X: [ 92 100 134 194  97 101 193 164]
U: [132 145 115 115 152 126 147 152]
V: [144 143 104 104 141 141 135 132]
T: [130 124 181 131 117 127 167 123]
L: [113 103 117 181  96 107 156 143]
P: [177 163  51  91 189 126 147 196]
R: [131 135 130 112 135 120 130 141]
F: [141 140 227 111 176 132 180 154]
Y: [123 119 113 140 106 116 137 120]
Q: [110 105 101 178  92 118 126 119]
shift -1: [107] => [106]
order: [152 147 126 152 115 115 145 132] => U
shift -1: [104 104] => [103 103]

E: [109  50 136 225]
W: [181 135 110 169]
J: [ 99 155 156 216]
H: [101 120 139 137]
S: [136  15 165  96]
G: [151 133 130 148]
A: [169 180  97 183]
miss E: [136  50 109] => [225]
miss J: [156  99 216] => [155]

Z: [134  95 218  64 166 181 155 100 129 130 149 127 127 204 127 146 134]
N: [123 138 167 103 145 165 107 115 127 147 105 151 125 108 135 140 134]
B: [ 81  61 158 193 146 164 170 115 118 231 156 123 128 236 138  54 117]
shift +1: [127] => [128]
miss N: [115 107 123 151 138 147 105 127 165 125 167 134 145 135 108 140] => [103]
shift +1: [ 95 218] => [ 96 219]
order: [145 140 138 125 123 147 107 167 134 165 135 105 103 151 108 127 115] => N
present: [134 146 127] => no
shift +1: [130] => [131]

regus: [126 209 115 114]
Remut: [121  82 101 110]
Ven: [179 135 102 154]
toge: [163 148 144 159]
megog: [116 138 107 120]
Led: [126 209 115 157]
Rek: [134 120 110  92]
Kal: [220  98  60 129]
fipi: [152  81  86 172]
Perel: [128 113 123 122]
Sobi: [128 130 123 122]
shift -1: [163 148 144] => [162 147 143]
back: [129  60] => Kal
back: [172  86  81] => fipi

zefis: [117 135 150 118 130 144 127 134 113 119 128 139 116 137 129 123]
Tosar: [110 139 175 108 130 160 125 140  95 111 129 152 104 141 133 119]
fam: [105 141 186 101 130 164 126 139 161  89 168 125 204  99 133 118]
Vud: [155 121  72 152 109  69 134 106 202 161 126  93 167 104 113 148]
Zoka: [202  93 121 109 113 152 161 134 167  70 155 104 126 106 148  72]
Kup: [156 122  69 135 107  61 134 102 204 161 125  89 168  99 111 149]
back: [ 99 168  89 125 161 204] => Kup
miss zefis: [119 118 127 134 130 117 150 113 123 135 129 139 128 116 137] => [144]
miss Kup: [125 168  99  61 107 149 204  89 111 102 156 161 122 135  69] => [134]
present: [101 130 164] => yes
shift +1: [155 104] => [156 105]
miss Vud: [113 161 134 109 148 167  93 155  72  69 121 202 152 104 126] => [106]
order: [167 104 113 148 155 121  72 152 109  69 134 106 202 161 126  93] => Vud

D: [123 107 219 166 143]
K: [123 107  62 240 220]
M: [123 107  62   9  44]
miss K: [240 123 220 107] => [62]
shift -1: [166] => [165]
back: [220 240  62 107] => K

Bamo: [128  74 114 155 124 113 161 135 109 166 110 159 106 128 130 112 143 116
 126 117 111 115 171 147 136 118 152 107 131 183 134 129 151 162 125 157
 107]
Kaniz: [133  88 146 170 125 156 180 128 123 148 119 160 105 111 117 117 152 110
 127 149 132 121 186 149 142 119 138 126 114 148 153 116 160 147 131 154
 102]
mizov: [ 24 116 114  81 168 104 102 100 140 159 154  99 134 237 159 194 107 110
 168 134 125 134  84 107  39 147  85 123 132 186 161 148 159 193  97 103
 138]
tobe: [137 177 195  91 142 159 147 124 180 109 122 130 171 174 101 184 132 109
 181 183 152 161  94 180 123 118  75 203  94 116 157  96 157 128 124 111
 143]
lor: [ 67  78  81 135 141  95 134 103 106 170 132 122  96 168 168 147 123 114
 114  94 115 107 167  98  72 137 132  91 152 204 143 168 151 192 119 142
 121]
Bes: [129 148 150 133 132 149 155 102 148 110 120 118 124 146 139 166 128 110
 142 147 154 131 160 122 116 146  95 168 124 144 150 152 141 150 145 129
 142]
gapez: [145 105 140 140 128 135 164 126 140 141 110 147 120 127 134 134 143 115
 137 133 133 126 158 146 134 130 131 125 120 155 144 127 152 153 133 148
 118]
vugek: [ 62 108 122  99 161 113 122 113 142 164 138 119 134 217 154 166 122 110
 150 141 119 135  91 132  61 136 103 124 125 175 159 133 161 181  92 115
 127]
shift +1: [152] => [153]
miss Kaniz: [186 142 121 110 128 116 148 114 125 126 148 131 102 132 111 154 160 152
  88 117 180 147 105 146 138 117 156 149 153 119 133 119 160 149 170 123] => [127]
shift +1: [142] => [143]
back: [146 124 118 120 110 148 102 155] => Bes

rupum: [138  66 113  34  62 158  64  70 160 133 157 117  47  62 102  71  52  44
  85 135  35  71  35 185  86  22  68 109  92  61  80  25  89  69  67 103
 180  50  59  64 137 182 100 174 129 124 230 125 200 126 177   9 113  56
 107 165  73 141 117 106 143 224]
Kovug: [120 122 119 114 121 122 124 125 126 120 126 125 114 126 117 115 117 124
 117 124 122 120 124 126 119 123 118 121 117 125 117 118 121 118 117 127
 124 122 121 117 119 124 123 126 120 120 124 125 122 117 123 118 125 117
 116 122 125 125 121 121 124 122]
puget: [120 122 124 114 121 122 124 125 126 120 126 125 114 126 117 115 117 124
 117 124 119 120 124 126 119 118 118 121 117 125 117 118 121 118 117 127
 124 122 121 117 119 124 123 126 120 124 230 125 200 126 177   9 113  56
 107 165  73 141 117 106 143 224]
mosi: [ 96 163 111 197 188 103 196 181 100 110  94 143 193 173 139 182 189 189
 170 131 191 155 182  65 148 199 182 130 162 166 189 200 143 164 155 138
  92 176 196 179 107  81 188 102 149 118  56 114  87 137  86 224 123 180
 134  72 190 126 123 142 124  15]
kar: [202 121 144 170  88 158  66  71 106 160 125  56 149  58 192 168 137  99
 154  74 139 172  89 138 126 131 112 114 139  94  99 166 160 172 165  85
 133 117 111 147 177 119 158  97 129 161 121 135 134 161 140 124 129 128
 210 190  53  87 149 147  85 220]
Dum: [120 122 124 114 121 122 124 125 126 120 126 125 114 126 117 115 117 124
 117 124 119 120 124 126 119 118 118 121 117 125 117 118 121 118 117 127
 124 122 121 117 119 124 123 126 120 120 124 125 122 117 123 118 125 117
 116 122 125 125 121 121 124 122]
order: [122 124 121 121 125 125 122 116 117 125 118 123 117 122 125 124 120 120
 126 123 124 119 117 121 122 124 127 117 118 121 118 117 125 117 121 118
 118 119 126 124 120 119 124 117 124 117 115 117 126 114 125 126 120 126
 125 124 122 121 114 124 122 120] => Dum
miss kar: [139 161  71  87 192  56 147 128 135  85 121 119  97 140 144  89 117 129
 149 138 121 133 147 125 111  66 134  94 112 114 154 220 168 177 210 149
 139 124 131 129 158  74 166  53  85 172 165 202 160 170 137 126 158 106
  99  99 161 160 172  58 190] => [88]
asked: [120 122 119 114 121 122 124 125 126 120 126 125 114 126 117 115 117 124
 117 124 122 120 124 126 119 123 118 121 117 125 117 118 121 118 117 127
 124 122 121 117 119 124 123 126 120 120 124 125 122 117 123 118 125 117
 116 122 125 125 121 121 124 122] => Kovug
asked: [120 122 124 114 121 122 124 125 126 120 126 125 114 126 117 115 117 124
 117 124 119 120 124 126 119 118 118 121 117 125 117 118 121 118 117 127
 124 122 121 117 119 124 123 126 120 120 124 125 122 117 123 118 125 117
 116 122 125 125 121 121 124 122] => Dum
present: [109  92  61  80] => yes
shift -1: [126] => [125]

fimap: [130  97 134 146 124 107 103 100 128 145 151 138 118 138 119 171 153]
kofa: [130  97 134 146 124 107 103 100 129 127  89 153 149 116 148  71  98]
debuk: [ 51  32 102 123  88  69  83 124 127  99  63  94 132  84 150  70  57]
miss debuk: [102  84  69  94  32 127  57 150 123 124  51  88  99  63 132  83] => [70]
miss kofa: [153 134 124 127 103 116  89 146 107  97  71  98 149 100 130 129] => [148]
back: [ 94  63  99 127 124] => debuk

miro: [ 70  43  42  84 142 113]
goliv: [105 134 116 122  92 118]
kigo: [101  79 128 104 142 105]
nugav: [105 134  92 122 105 106]
present: [134  92 122] => yes
miss miro: [ 70 142 113  84  43] => [42]
shift -1: [105 134 116] => [104 133 115]
back: [ 92 122 116 134 105] => goliv
shift +1: [105 134] => [106 135]
present: [105 142 104 128] => no
asked: [105 134 116 122  92 118] => goliv

fefol: [147  90  19  91]
vut: [107 164  68 201]
takar: [ 45 160  56 175]
gofi: [120 123  37 131]
veka: [135 168  62 186]
Durig: [107  19  90 180]
Res: [149 146  50 160]
deg: [100 156  55 172]
bop: [135 168 172  55]
bedus: [136 110  30 115]
asked: [100 156  55 172] => deg
asked: [147  90  19  91] => fefol
back: [ 19 107] => Durig
miss bop: [ 55 135 172] => [168]
back: [160  50 146] => Res
miss Durig: [ 90 107 180] => [19]

